Each row has a name. Each piece below is followed by the name of the row it came from. Each question is about the rows just above it.

<13>: [ 16.9 -11.1 -16.8  10.1]
<24>: [-8.3 61.7 34.5 37.1]
<125>: [ 18.4 -21.9 -58.2 -49.9]
<2>: [ 29.8 -84.6 -11.5 -47.6]
<152>: [ 23.8  30.8 -40.2   7.5]
<110>: [ 2.4 23.4 48.2 32.4]
<87>: [ 46.3 -72.1 -21.9 -92.7]
<26>: [  9.1 -55.1 -37.1 -25.1]
<97>: [16.5 60.5 56.9 21.4]
[-72.1 -21.9]  <87>
[-11.1 -16.8  10.1] is in which row?  <13>

<13>: [ 17.8 -37.4  78.5 -31.8]
<2>: [-18.4 -55.2 -44.6  52.7]
<87>: [ 17.8 -37.4 -17.6 -55.3]
<26>: [-22.8 -55.3  87.6 -55.4]
Which row holds [ 87.6 -55.4]?  <26>
[-18.4 -55.2 -44.6]  <2>
[ 17.8 -37.4 -17.6 -55.3]  <87>
[-55.3  87.6 -55.4]  <26>

<87>: [  7.5   2.9  46.3   1.4  42.2 -17.7 -24.6 -31.7   4.5 -78.3 -13.7   2.4
  -1.7  53.8 -31.4  -4.8  12.4]
<190>: [  5.3  10.4  52.3   7.5  34.7 -15.1 -26.6 -37.2  -2.2 -76.4 -13.6   6.7
  -0.7  52.8 -27.3   0.8  15.4]
<174>: [-22.1  -4.8  -5.2 -37.8  35.7 -31.4 -41.5 -14.7 -60.8  43.4  15.8  11.2
  16.6  29.2   3.4  28.4  14.5]
<110>: [-20.9  -8.7   2.6 -37.2  35.8 -30.2 -37.3  -7.1 -59.4  42.4  19.4   6.3
  15.8  24.6   4.6  20.6   9.7]
<152>: [-23.2  -5.5  -7.5 -27.0  26.5 -34.2 -11.4 -21.2 -36.7  38.5  21.0  28.8
  -5.0  19.4   8.0  11.3  -7.5]
<2>: [ 14.1  10.6  48.0   5.8  39.3 -19.3 -29.6 -32.2   0.9 -75.3 -13.1   6.1
   4.3  49.0 -31.5   2.8  11.3]
<24>: [  8.3   7.7  46.9   5.1  36.1 -17.9 -29.8 -31.7   1.3 -73.5  -8.2   3.4
   3.2  49.2 -25.4  -0.8  11.6]
<13>: [ -4.4  29.2  37.8  -8.4  30.9 -17.2 -42.8 -12.1   0.3 -88.9 -30.4 -26.9
   9.0  48.4 -34.4   0.9  22.9]
<26>: [-26.5  -2.2 -12.4 -22.6  26.6 -35.4  -6.2 -26.2 -38.7  40.6  12.0  20.2
  -2.6  18.3   8.1   8.3  -7.7]
<125>: [  9.8  12.0  42.2   3.6  35.9 -15.1 -25.0 -31.8   3.5 -79.4 -13.5   6.9
   1.6  55.0 -30.9  -0.8  12.6]
<97>: [  9.1   8.1  51.5   6.6  32.3 -17.2 -22.3 -30.7   5.9 -77.7 -11.8   5.6
   3.8  50.3 -30.1  -1.5  11.1]
<37>: [ 12.3   7.0  47.5   4.3  36.4 -18.2 -30.0 -31.2   5.4 -70.9 -10.5   6.6
  -0.9  50.3 -29.0  -1.4  13.4]
[ 35.8 -30.2 -37.3  -7.1 -59.4]  <110>
[ -8.4  30.9 -17.2 -42.8 -12.1   0.3 -88.9 -30.4 -26.9   9.0]  <13>

<13>: [-82.9  16.6  73.6 -75.6  72.7  17.5 -32.3  78.6 -68.7  49.1]
<152>: [-84.4 -23.4  22.4  72.8 -10.3  51.3   8.6   6.2 -36.8  36.6]
<37>: [-34.5 -28.5  13.2  66.1  44.9  64.6   7.5 -60.5  -3.1 -36.7]
<110>: [ 26.4 -15.4 -53.8  26.4  -8.3  43.5 -80.1 -78.6  64.7  79.7]
<26>: [  1.5  11.0  89.4 -91.0  42.8  97.6 -19.4  29.4 -71.4 -74.2]
<2>: [-58.9 -90.1  11.4  74.4  77.0  80.5  87.3  31.2  -9.3  77.8]
<174>: [ 30.9  74.0   9.5  84.0 -80.8 -69.7 -16.4  49.2  86.4  28.7]
<125>: [ 49.7 -28.5  13.2  44.9  66.1  64.6  36.5 -78.0  71.3  94.6]
<87>: [-51.4  68.4  13.9  57.7 -94.0  31.2  87.3  80.5 -19.4  77.3]
<190>: [-26.1 -93.8 -13.7  43.7 -69.0 -71.2  29.9  92.2 -30.8 -94.2]
<24>: [-51.0  38.9  44.3 -93.0  51.6 -16.8  89.6  32.1  43.1  15.8]
[80.5 87.3 31.2]  <2>
Where do [ 66.1  44.9  64.6   7.5 -60.5  -3.1] appear?  <37>
[  7.5 -60.5  -3.1 -36.7]  <37>
The row with [-28.5  13.2  66.1  44.9  64.6] is  <37>
[ 26.4 -15.4 -53.8  26.4  -8.3  43.5 -80.1 -78.6]  <110>
[72.7 17.5]  <13>
[-93.8 -13.7  43.7 -69.0 -71.2  29.9  92.2]  <190>

<13>: [ 55.5  50.1  31.0 -20.4  26.9  39.5 -32.4 -26.3  42.0  54.9  48.8]
<24>: [ 45.1  58.9  14.2 -65.0  -0.2  18.0  15.1  -8.2  10.2  -8.3   2.8]
<26>: [42.0 54.8 48.8 12.6 -8.3 -8.2 -0.2 15.1 18.0 10.2  2.8]
Which row holds [42.0 54.9 48.8]?  <13>
Where do [ 45.1  58.9  14.2 -65.0  -0.2  18.0] appear?  <24>
[-8.3 -8.2 -0.2 15.1 18.0 10.2  2.8]  <26>
[48.8 12.6 -8.3] is in which row?  <26>
[18.0 15.1 -8.2 10.2 -8.3]  <24>
Where do [-8.2 10.2 -8.3  2.8] appear?  <24>

<97>: [-34.0 -20.7  46.1 -35.5 -58.0 -25.8]
<37>: [-20.7 -34.0 -20.9 -17.9  -4.9 -12.7]
<174>: [ 47.7   9.2  -1.1   1.3 -50.4  39.0]
<152>: [-23.8 -10.5   4.8 -43.1 -57.3  68.3]
<24>: [-52.1 -40.7   2.6  14.6 -43.3  60.3]
<125>: [-52.5 -71.4  35.2 -28.6 -81.3 -27.0]
<2>: [-40.5 -46.2  50.0 -57.2 -38.8   0.0]
<26>: [-28.6  -9.1  37.3   3.4  20.7  12.1]
<87>: [-12.5 -23.8 -10.6   4.8  42.6 -71.6]
[-12.5 -23.8]  <87>
[ -1.1   1.3 -50.4] is in which row?  <174>
[-23.8 -10.6   4.8]  <87>
[-23.8 -10.6] is in which row?  <87>
[-20.7 -34.0]  <37>
[-40.7   2.6  14.6 -43.3]  <24>
[-34.0 -20.7]  <97>

<26>: [  4.0 -25.0 -11.4 -15.3  26.8   1.3 -16.8 -31.3 -21.0  10.3  90.6  13.2
  19.7  -4.3  25.7   2.3 -31.6  -8.4   7.0]
<24>: [ -1.3 -28.2 -12.2 -26.7  13.1 -11.1  -3.7 -18.4  10.6 -14.0  48.5  22.7
  12.5  -8.9  -5.2  -2.9 -28.6  -8.6 -20.3]
<87>: [ -3.3 -12.3  83.1  20.1  23.0   2.0   8.1   1.4 -24.9   9.4  26.8 -14.5
  14.0  -1.5  22.5 -15.9  -0.4   7.0  12.1]
<13>: [ 19.7  -4.3  25.7   2.1 -31.6  -8.4   7.0 -26.6  -3.3 -12.3  83.1  20.2
  23.0   2.0   8.1   1.4 -28.5  -8.3 -18.1]
<190>: [  4.0 -25.0 -11.4 -15.3  26.8   1.3 -16.8 -17.3 -21.0  10.3  90.6  13.2
  19.7  -4.3  25.7   2.3 -31.6  -8.4   7.0]
[  2.1 -31.6  -8.4]  <13>
[  4.0 -25.0 -11.4 -15.3  26.8   1.3 -16.8 -31.3 -21.0  10.3  90.6  13.2
  19.7  -4.3  25.7   2.3 -31.6  -8.4   7.0]  <26>
The row with [ -3.3 -12.3  83.1  20.2  23.0   2.0   8.1   1.4] is  <13>
[-8.9 -5.2 -2.9] is in which row?  <24>
Where do [  9.4  26.8 -14.5  14.0] appear?  <87>
[ -5.2  -2.9 -28.6  -8.6]  <24>

